Which row each row swaps with, under one turn or mirror:
K220: [ 18   0  -5  -2  -5  -1   3  -2  -2   1  -2  -6 -13  -3  -3 -16   4]
K161: [-16 -11  -5  -2  -8  10  -1  16  -5  -4  -7  -2 -14  -6   7 -19  -2]
K110: [ -2  -1  -6   9  -6   2  -3  11   5 -13  -2  -7  -3   2  12 -19  -5]
K534: [  5   2  -3   4 -25   0 -10   5   4 -12   2  -4  -6  -7   4  -6  -9]
K769: [ -7 -15  -1  -2  -4   6  -1   6  -1   5  -3  -3 -15  -8 -11 -13  -2]
K581: [ -8  -7  -2  -6 -26   7  -8   9  -5  -2  -3   0 -16 -14   1  -7  -6]
K873: [ 9 12  0  5 -3  3  5  4  5 -1 -5  0 -8 -9  3 -6  2]
K894: [  8   0  -5   4 -14   0 -18  14   2   4   6  -6  -7   0  13 -26  -6]
K267: [  9   8  -4   4  -8   0  -7  22   4   4   8 -10  -4   0   8   1  -3]
K921: [ -5  -2  -2  -6 -10   8  -4  25  -5  14   2  -4 -16  -8   3   0   0]
K668: [ -9  -3  -6 -10 -10  11 -15  21 -11   6  -1  -5 -22 -15   8 -11  -1]
K133: [ -7  -3  -7  -8  -4   9 -15  11  -9   3   1  -2 -19 -13   7 -28  -5]
K777: [ -8   4   0  -4 -15  10   1   4  -1  10  -6   1 -15 -14  -3 -11   3]
K336: [  6   8   0   3 -14   0  12   9   4  -1   2  -3  -9  -7  11 -15  -3]
K987: [ 14   4   1   3  -6   4   0  -4   8   2  -4  -4  -8  -9   4 -11   4]
K934: [ 11   4  -4   9   7   6 -10   9   3 -12  -4   0  -7  -6  12  -8  -1]
K636: [ -4  -6  -2  -4 -16   7 -12  14  -4  15  -1   0 -14  -5   9 -26  -1]
K861: [  6   9  -5   4  -3   3 -12   2   3  -2   3  -3  -7  -5  10 -28  -4]
K968: [  6   4 -11   2 -12   0 -18  17  -2 -14   9 -13  -8  -9   5 -11 -11]
K311: [  0  -4  -9  -7  -3   7 -10  26 -12  -9   2  -7 -19 -17   3  -6  -8]
K580: [  5 -14 -10 -10  -6   8 -17  18 -10  -6   2 -10 -20 -17   5 -12  -6]
K977: [ -4  -6   1  -7  -8  10  -2  12  -3  10  -9   5 -19 -13  -2  -6   7]
K355: [ -1  -6  -7  -7 -15   3   1  25  -9  -6   6  -7 -19 -14  10 -16 -11]
K504: [ 11 -16  -8  -4  -3   4 -19  23  -6   2   3  -9 -16 -12  -3 -13  -4]
K724: [  9   8   4   1 -22   3  -3  17   1  12  -4  -2 -16  -6  12  -9   3]
K817: [ 15  -4   2   4  -3   3  -5   5   7  12  -4  -2  -8  -6  -4 -13   6]
K223: [ -4  -8  -3  -4   4  14  -9  15  -8  -3  -8   5 -20 -15   7  -9   1]
K77: [ 10  16  -2   7  -8   1 -10   6   7  -1   2  -6  -5  -3  12 -10   1]
K391: [  5   2   2   3   2   5  -4   8   3   4  -5   2 -11  -9 -10   0   5]
K740: [  6  -6  -7   0   3   4 -17  23  -5  -8   2  -5 -14 -12  -7   0  -4]
K304: [  7 -10  -7   6  -2  -3 -10   9   4 -10   6 -11  -6  -3  -5 -13 -10]
K950: [  9   2  -2  -2 -21   2 -14  28  -6   2   2  -8 -19  -9  14  -9  -5]
K874: [ 16   1  -8   5  -5  -2 -17  18   3 -13   5  -8  -7  -5   7  -5  -5]
K140: [ 11 -12 -12 -11  -5   2  -8  13 -14  -4   2 -10 -21  -9  -3 -16  -3]

K311 swaps with K873
K769 swaps with K304
K668 swaps with K77
K874 swaps with K977
K223 swaps with K934
K580 swaps with K987
K504 swaps with K817
K267 swaps with K921
K894 swaps with K636

